Some points:
tensor([ 38., -22.,  21.,   9., -58.,  23., -48.,  24., -32.,  -6., -46.])
tensor([ 22., -31.,  19., -46., -51., -17., -50.,  12., -62.,   7., -33.])
tensor([ 22.,  -6.,   6., 113., -34., -31., -38.,  17., -31.,  19., -15.])
tensor([ 19., -39.,   2., -48., -48.,  -2., -22.,  48., -79.,   8., -16.])
tensor([ 14., -33.,  20.,   2.,  -3., -89., -24.,  14., -20.,   8.,  -6.])
tensor([ 10., -24., -18.,  -5., -70.,  -7., -46.,  10., -64.,  18., -33.])
tensor([ -10.,  -47.,   12., -103., -100.,   -3.,  -54.,   -7.,  -84.,   19.,  -25.])
tensor([-11., -31., -19.,  25., -36., -40., -21.,  14., -23.,  22., -22.])
tensor([ 22.,   0.,  -2.,  72.,   1., -36., -13.,  61.,  74.,   6.,  -8.])
tensor([ 37., -13., -20., -33., -59., -22., -52.,   8., -12.,  12., -37.])
tensor([ 16.,   2.,  29., -19., -28.,  28.,   3., 112., -41.,   0.,  -5.])
tensor([  4., -24.,  -5.,  16., -15., -63., -24.,  18.,  -3.,  20., -12.])
tensor([-13., -24., -24.,  61., -38.,  -9., -18.,  25., -25.,  22., -28.])
tensor([ 36.,  21.,  -7., -16.,   6., -31., -25.,  69.,  59.,  30.,  -8.])
tensor([ 16.,  -2., -32.,  93., -51., -16., -36.,  22.,   1.,  31., -16.])
tensor([ 26., -30.,  33.,  20.,   6., -92., -23.,  22., -20.,   2.,  -8.])
tensor([  0.,  -6.,  -5., -93., -29., -71.,  -5.,  61.,  70.,  15.,  14.])
tensor([ 15., -20.,   6.,  14., -26., -12., -26.,  42., -34.,  18., -16.])
tensor([ 12.,   5., -34.,  52., -13., -38., -28.,  36.,  78.,  32., -12.])
tensor([ 17., -10.,   1., 111.,  -6., -14., -14.,  49.,  14.,   5., -24.])
tensor([  8., -24.,  -5.,  39., -45., -25., -22.,  21., -40.,  10., -22.])
tensor([ -3., -40.,  10., -76., -50., -37., -37.,  23., -58.,  26.,  -6.])
Along one direction, these points spread out more than along any other. For each point below, how far along it does it lie, from 0 to 99? 50 is the average, and the first point above lies past it.
tensor([ 10., -24., -18.,  -5., -70.,  -7., -46.,  10., -64.,  18., -33.]) 62
tensor([ 38., -22.,  21.,   9., -58.,  23., -48.,  24., -32.,  -6., -46.]) 56
tensor([-13., -24., -24.,  61., -38.,  -9., -18.,  25., -25.,  22., -28.]) 42
tensor([ -3., -40.,  10., -76., -50., -37., -37.,  23., -58.,  26.,  -6.]) 73
tensor([ 22.,   0.,  -2.,  72.,   1., -36., -13.,  61.,  74.,   6.,  -8.]) 23
tensor([ 22.,  -6.,   6., 113., -34., -31., -38.,  17., -31.,  19., -15.]) 33
tensor([  0.,  -6.,  -5., -93., -29., -71.,  -5.,  61.,  70.,  15.,  14.]) 55
tensor([ 14., -33.,  20.,   2.,  -3., -89., -24.,  14., -20.,   8.,  -6.]) 50
tensor([ -10.,  -47.,   12., -103., -100.,   -3.,  -54.,   -7.,  -84.,   19.,  -25.]) 87
tensor([ 16.,   2.,  29., -19., -28.,  28.,   3., 112., -41.,   0.,  -5.]) 56
tensor([ 12.,   5., -34.,  52., -13., -38., -28.,  36.,  78.,  32., -12.]) 27
tensor([  4., -24.,  -5.,  16., -15., -63., -24.,  18.,  -3.,  20., -12.]) 45
tensor([ 17., -10.,   1., 111.,  -6., -14., -14.,  49.,  14.,   5., -24.]) 25
tensor([ 26., -30.,  33.,  20.,   6., -92., -23.,  22., -20.,   2.,  -8.]) 45
tensor([ 36.,  21.,  -7., -16.,   6., -31., -25.,  69.,  59.,  30.,  -8.]) 39
tensor([ 19., -39.,   2., -48., -48.,  -2., -22.,  48., -79.,   8., -16.]) 70
